(in the rows, 128 means zero)
The same turns and mirrors carry the whole set onto itself, and each row onto the other rows of its family. Which rows share a family with each named row? Give them in list order.
These 15 rows form 5 families of 3 rows each.
J975: [ 98 134 113 137 129 125 134 105 117 114 122 122 129 124 115 164 165 111
 105]
J289: [148 141 127 166 115 161 147 155 108  94 115 134 103 127 131 160 139 111
 151]
J759: [146 133 134 127 117 147 150 127 110 146 132 120 157 149 126 151 112 159
 111]
J711: [159 150 122 168 109 130 137 149 105 110 120 126 123 123 110 166 143  92
 154]
J579: [173 153 138 144 100 137 129 145 107 130 123 135 139 119 135 141 122 109
 150]
J298: [132 112 110 141 133 148 121 137 101 142 143  91 122 159 129 154 112 150
 100]
J250: [143 112 121 143 124 147 157 162 107 154 145 107 138 166 115 159 114 138
 118]
J831: [106 105 124 113 106 133 127 113 125 125 118 105 142 126 109 166 161 107
 115]
J725: [143 104 112 143 116 155 146 148 106 146 120 105 137 149 122 149 100 126
  86]
J904: [165 148 115 164 112 141 116 149  88 106 136 131 104 137 134 168 122 105
 133]
J856: [121 136 139 112 118 127 120 106 126 129 125 118 145 114 124 143 159 126
 138]
J475: [ 87 117 122 135 102 147 136 125 124 120 108 121 130 124 141 156 164 103
 116]
J149: [122 105 121 154 129 168 153 157 117 145 119  95 125 151 133 141 118 145
 118]
J386: [106 125 113 132 109 126  96 113 108 120 127 110 122 122 136 159 158  98
 113]
J889: [162 135 122 151 131 137 131 163 106 115 138 129  99 122 125 143 136  90
 150]

The rest of the family of J711: J250, J831
The rest of the family of J856: J759, J579
The rest of the family of J975: J725, J889
The rest of the family of J149: J289, J475

The same turns and mirrors carry the whole set onto itself, and each row onto the other rows of its family. Which rows share a family with each named row? Give them in list order.
These 32 rows form 4 families of 8 rows each.
J204: [127 138 172 103 131 142  95 162 103 104 106 140 124 132 162 124]
J618: [131 152 172 127 126 155 141 129  80 117 159 116 127 117 136 132]
J901: [116 157 169 114 116 145 130 143 105  98 151 149 126 110 173 124]
J517: [126  98 174 121 144 132 122 165  90 124 114 138 133 145 135 117]
J205: [108 153 177 122 133 141  95 144  88 108 102 142 105 126 155 122]
J160: [135 119 174 117 146 141 101 146  74 123 116 126 131 135 127 113]
J323: [126 167 161 161 125 123 106 145 124 100  94 134 105 122 116 124]
J284: [109 143 159 103 104 152 125 144 110 108 144 154 138 105 158 128]
J399: [112 152 164 118 126 152 128 149 114  96 155 165 152 109 150 126]
J143: [131 112 172 131 140 142 119 165  90 137 108 121 141 137 130 101]
J756: [131 134 165 106 109 150 144 155 111 103 158 141 131 118 155 137]
J478: [141 130 146 150 136 120 135 169 125 130 107 160 138 140 112 103]
J4: [135 159 150 136 120 121 153 173 134 117 145 161 139 119 116 112]
J244: [113 145 170 118 113 144  89 154 105 105  98 141 110 113 150 114]
J71: [129 175 167 159 123 120 136 147 120 101 139 118 119 111 101 127]
J31: [125 167 158 165 126 129 143 125 117 102 138 112 132 119 114 145]
J325: [ 98 136 168 127 120 147  91 141 101 117 108 152 126 113 162 128]
J627: [119 131 174 134 131 149 138 135  87 121 146  97 149 122 135 131]
J923: [126 177 136 167 120 127 147 133 114 110 139 129 114 123 129 133]
J741: [113 104 174 141 142 142 114 151  91 135 115 123 148 134 143 124]
J839: [128 149 138 134 115 129 154 150 134 115 146 172 148 120 128 128]
J48: [115 158 162 153 110 116 101 150 116 126  95 133  97 115 125 122]
J8: [136 119 135 152 140 109 114 155 111 119 103 147 127 141 109 111]
J130: [130 119 176 133 135 139 144 136  84 111 161 114 139 121 133 122]
J810: [130 124 153 147 123 114 130 176 120 152 103 142 128 135 121 109]
J563: [129 158 135 136 112 120 144 156 142 110 155 159 131 126 143 123]
J41: [131 157 150 164 128 118 138 126 111 113 156 113 122 123 108 127]
J355: [125 163 138 153 134 115 102 154 120 107  90 141 112 137 139 119]
J101: [118 164 151 159 134 116 101 138 110 119 104 130 100 137 112 124]
J680: [134 133 129 152 111 120 158 151 129 110 147 151 128 125 121 131]
J823: [130 126 140 138 132 111 124 174 133 128 111 159 125 152 122 117]
J88: [119 141 179 145 144 148 134 137  97  98 155 112 154 118 125 134]

The rest of the family of J130: J901, J517, J205, J563, J41, J101, J823
The rest of the family of J618: J204, J160, J756, J923, J8, J355, J680

The same turns and mirrors carry the whole set onto itself, and each row onto the other rows of its family. Which rows share a family with each named row? Give them in list order.
These 16 rows form 4 families of 4 rows each.
J832: [131 166 149 109 121  97 123 168 150 126 123 148 100  95 164 124 183 157
 140 146 138 149]
J629: [121 134 154 121 132 128 140 141 162 156 124 116  85  98 161 140  97 126
 152 131 142 127]
J933: [140 141 116 129 174 142 103 157 133 103 122 116  88 109 138 119 105 138
 120 147 136 147]
J523: [129 128 133 147 141 161  83 153 140 144 129 147  85 119 164 125 163 166
 128 110 149 120]
J306: [128 161 152 107 126  89 120 162 155 123 135 147 100  87 162 126 169 169
 135 149 145 159]
J496: [133 138 119 117 171 124 105 144 133  98 128 125  89 110 134 110 104 143
 119 152 138 158]
J580: [119 128 149 123 129 130 138 144 163 157 115 124  84 105 166 139 107 121
 152 131 125 113]
J361: [119 120 148 111 128 108 138 143 168 154 117 130  82 103 158 131 103 121
 151 135 134 120]
J654: [131 143 129 117 169 122 100 143 137  94 126 128  85 125 131 114 109 138
 118 158 138 154]
J754: [126 161 155 105 131  77 119 168 146 131 128 140  97  93 155 126 168 163
 133 146 139 156]
J559: [136 130 116 120 173 129 103 143 135 105 112 128  88 116 139 109 111 128
 125 158 127 152]
J673: [123 154 133 142 148 144  74 144 134 135 137 133  82 130 153 128 173 165
 125 115 149 122]
J744: [125 137 142 145 138 155  77 149 137 146 130 139  81 125 159 121 171 163
 128 115 140 115]
J668: [127 152 159 110 119 100 122 160 156 139 126 161 103  83 164 127 169 169
 134 156 142 147]
J165: [119 138 146 147 136 146  70 144 138 142 131 142  80 114 157 120 163 175
 124 113 156 126]
J195: [122 133 142 123 127 137 137 137 165 160 121 122  89  89 167 137 110 127
 153 136 129 110]

The rest of the family of J754: J523, J654, J195
The rest of the family of J744: J306, J496, J580
The rest of the family of J629: J832, J559, J165

The same turns and mirrors carry the whole set onto itself, and each row onto the other rows of its family. Which rows share a family with each named row? Give them in list order.
These 16 rows form 4 families of 4 rows each.
J847: [158  70 147 138 178 152 129 127 174 112 163 109 121 107 139 114]
J729: [127  89  98 131 153 123 147 111 191 124 139 120  94 153 136 122]
J185: [ 99 113 106 157 124 130 133 125 182 145 116  97 122 142 116 100]
J819: [132  95 114 113 145 135 134 112 197 139 163 115 101 143 139 130]
J128: [144  61 132 127 167 136 124 108 173 127 156 118 140  96 138  99]
J762: [153  60 135 149 171 121 127 123 190 117 151 113 108 104 138  89]
J387: [122  80 130 172 140 146 109 134 152 107 125 104 145 108 105  99]
J684: [151 102 140 164 157 146 108 139 156 125 118  95 126 101 102 101]
J996: [138  98 140 165 143 162 105 129 166 118 146  95 140  95 102  95]
J137: [145  73 141 129 168 129 127 116 191 117 142 112 114  85 146 116]
J375: [131 106 125 154 157 150  99 144 155 115 131  96 149 115 122  83]
J124: [100 108 123 146 121 148 133 151 175 128 123 100 106 148 113 119]
J472: [130  75 127 141 141 133 157 103 202 138 146 107  95 139 136 133]
J966: [113 128 116 144 133 169 141 124 173 134 115  88 123 141 117 109]
J208: [111 102 117 146 123 161 136 139 167 136 122  95 120 157 111  86]
J388: [121  89 105 135 147 143 153 102 209 122 154 106 105 147 148 103]

The rest of the family of J128: J819, J387, J124
The rest of the family of J847: J185, J375, J472

The same turns and mirrors carry the whole set onto itself, and each row onto the other rows of its family. Which rows share a family with each named row? Give them in list order.
These 32 rows form 4 families of 8 rows each.
J295: [116  97 123 160 112 135 137 131 163 141  95 143 112 152 133 114 138 156
 148 144 136 123 139 130]
J699: [107 121 124 104 135  96 112 114 125 137 132 130 113 121 134 146 113 130
 144 135 154 117 176 140]
J585: [152 118 141 166 136 155 133 144 133 111 140 136 145 138 122 127 121 160
 120 145 126 115 132 127]
J100: [129 112  79 117 139 134 132 128 104 160 162 129 116 132 139 132 124 128
 111 106 149 122 145 113]
J247: [134  99 150 110 124 101 114 128 132 145 108 131 114 137 125 139 165 136
 149 120 130 119 130  90]
J529: [ 89  92 104 137 114 127 115 139 133 127 122 135 135 139 160  98 120 114
 118 134  99 114 136 132]
J374: [154 112 148 131 138 135 137 116 102 169 137 116 152 146 121 129 143 115
 122 133 149 132 130 113]
J349: [115 100 145 104 127 112 113 129 137 142 113 134 112 141 123 132 169 137
 157 132 133 124 133  89]
J99: [157 100 135 153 131 153 139 144 126 121 127 122 139 133 126 115 115 156
 102 143 115 104 133 121]
J623: [132 113  81 113 144 145 138 124 115 146 159 129 128 136 145 140 129 129
 107 103 155 121 135 109]
J538: [105 101 121 156 116 122 127 139 157 144  90 155 114 157 121 120 135 154
 147 143 134 122 137 125]
J416: [ 74 100 113 127 118 123 117 128 139 128 130 137 136 137 152 116 110 112
 122 142 104 120 140 144]
J17: [148 111 133 158 131 144 133 159 150 126 130 130 137 136 127 114 108 157
 120 145 114 109 127  98]
J967: [154 124 139 122 138 125 140 110 124 174 141 117 131 154 116 141 147 128
 144 127 150 135 124 133]
J262: [132 133  95 153 146 130 149 144 134 110 148 147 125 139 137 130 124  99
 110 119 114 122 119 128]
J190: [117 115 117 100 129  96 121 112 117 123 142 148 106 130 140 158 135 128
 131 132 157 115 163 138]
J82: [113 108 148  93 120 128 109 117 126 132 129 125 120 133 118 131 161 134
 159 130 134 120 138  93]
J207: [131 126 107 170 152 114 148 145 131 113 135 134 131 142 135 135 121  97
 109 132 111 112 124 133]
J418: [128 106  95 112 141 152 128 111 112 145 159 118 133 124 152 149 128 140
 120 114 157 124 129 110]
J87: [ 95  98 124 103 138  85 120 121 118 129 142 132 121 127 137 149 114 138
 137 130 146 109 167 119]
J39: [124 110 150 117 132 122 109 118 129 134 115 119 104 122 126 130 159 147
 160 114 137 122 126  93]
J751: [134 134  91 141 138 133 136 153 138 101 143 140 125 137 134 129 119  96
 123 124 114 120 122 135]
J707: [155 119 153 129 142 133 139 116 112 170 140 117 145 162 123 135 143 133
 127 136 145 133 125 121]
J734: [131 113  91 153 147 123 153 158 124 107 137 143 125 131 125 127 127  94
 124 125 117 110 139 138]
J467: [160 125 152 131 130 124 143 114 109 154 140 112 142 139 132 135 141 122
 131 124 152 148 132 135]
J240: [122  84 125 164 122 125 142 140 148 142  86 138 109 164 121 126 123 136
 148 138 136 120 138 126]
J798: [ 95 105 122  95 137  92 119 122 122 128 147 144 118 126 139 150 123 129
 124 136 148 108 163 136]
J650: [120 121  88 117 125 156 123 125 104 148 151 125 122 117 144 147 130 125
 120  99 146 130 144 114]
J435: [103 100 129 168 113 117 137 149 141 145 101 157 122 160 118 117 120 143
 142 142 136 114 146 135]
J216: [ 92  84 123 127 123 128 112 145 131 135 126 131 124 135 149 113 107 114
 137 141  88 109 138 142]
J97: [154 121 146 158 140 148 136 142 138 122 132 135 149 141 125 116 116 161
 120 153 124 116 124 110]
J624: [ 73 106 121 130 118 130 121 125 139 130 119 130 124 137 149 121 110 110
 135 146 104 110 129 150]

The rest of the family of J538: J349, J623, J416, J262, J707, J798, J97
The rest of the family of J207: J529, J17, J967, J190, J82, J418, J435
The rest of the family of J624: J295, J585, J100, J247, J374, J87, J751

The same turns and mirrors carry the whole set onto itself, and each row onto the other rows of its family. Which rows share a family with each named row? Give them in list order.
These 35 rows form 7 families of 5 rows each.
J302: [134 153 131 141 137 130 126 147 128  48 134 148 138 134 142]
J992: [146 133 135 108 153  97 141 131 167  68 132 169 138 120 135]
J136: [166  93 120 118 108 135  93 156 126 100 132 174 132 154 146]
J456: [140 122 122 137 138 175 106 135 122  89 133 167 126 145 135]
J774: [165  98 110 113 112 134  97 164 125  91 123 164 129 170 136]
J858: [140 103 130 124 119 117 136 150 189  82 156 136 122 154 116]
J343: [145 119 109 132 126 159 118 137 107  77 132 178 130 149 117]
J718: [144 122 130 142 148 162 113 143 109  81 131 171 129 143 124]
J504: [175  98 103 101 110 122  95 150 149 102 125 157 131 147 142]
J743: [132 104 116 132 129 174 123 143 126  94 137 169 127 144 117]
J35: [180 100 103 120 106 116 105 147 135  87 121 160 125 166 137]
J665: [170  96 103 113  98 121 107 145 139  89 128 171 130 169 136]
J978: [151 126 135 101 150  98 141 133 161  72 125 168 127 115 136]
J24: [133 117 137 109 145  99 140 156 172  81 135 167 124 110 142]
J410: [150  97 133 102 108 114 130 153 187  86 147 159 123 162 116]
J663: [145  95 132  98 111 125 118 153 176  86 158 148 121 169 116]
J436: [140 148 140 143 132 132 130 144 135  51 129 137 132 139 147]
J846: [144 144 131 144 124 131 111 158 130  63 137 128 134 124 150]
J771: [156  90 132 108 115 112 127 149 171  90 150 156 109 166 104]
J763: [172  95 113 118 100 131  99 156 136  97 131 174 128 159 128]
J498: [139 153 142 141 147 133 118 154 140  55 134 146 146 129 142]
J220: [135 120 127 133 140 160 113 155 108  77 148 167 128 132 112]
J947: [133 142 142 132 149 120 116 167 145  56 143 140 145 129 151]
J228: [166 101  95 113 119 137  92 157 145  97 129 157 126 169 135]
J65: [143  97 125 112 116 113 150 147 178  76 141 155 116 165 111]
J773: [145 119 110 126 140 164 125 136 113  78 123 173 127 150 116]
J42: [151 112 142 104 161 104 125 137 179  86 146 169 134 124 129]
J404: [147 130 145 101 153 104 133 140 180  75 137 165 133 120 127]
J27: [142 124 116 135 133 166 112 156 110  76 132 172 134 144 115]
J76: [136 122 127 104 163 115 136 146 162  85 130 168 137 104 134]
J704: [151  93 116 120 123 106 128 157 182  91 153 152 114 153 109]
J291: [145 115 148 102 152  97 138 146 176  81 130 168 129 128 141]
J146: [147 104 124 104 113 106 141 139 184  77 149 158 121 162 112]
J739: [135 150 149 124 147 126 122 153 139  52 137 136 130 130 139]
J885: [130 150 146 128 132 137 119 150 136  62 139 139 122 117 146]

The rest of the family of J885: J456, J24, J228, J704
The rest of the family of J404: J410, J763, J498, J27
The rest of the family of J146: J302, J992, J343, J665
The rest of the family of J663: J136, J220, J947, J42
The rest of the family of J743: J858, J504, J846, J76

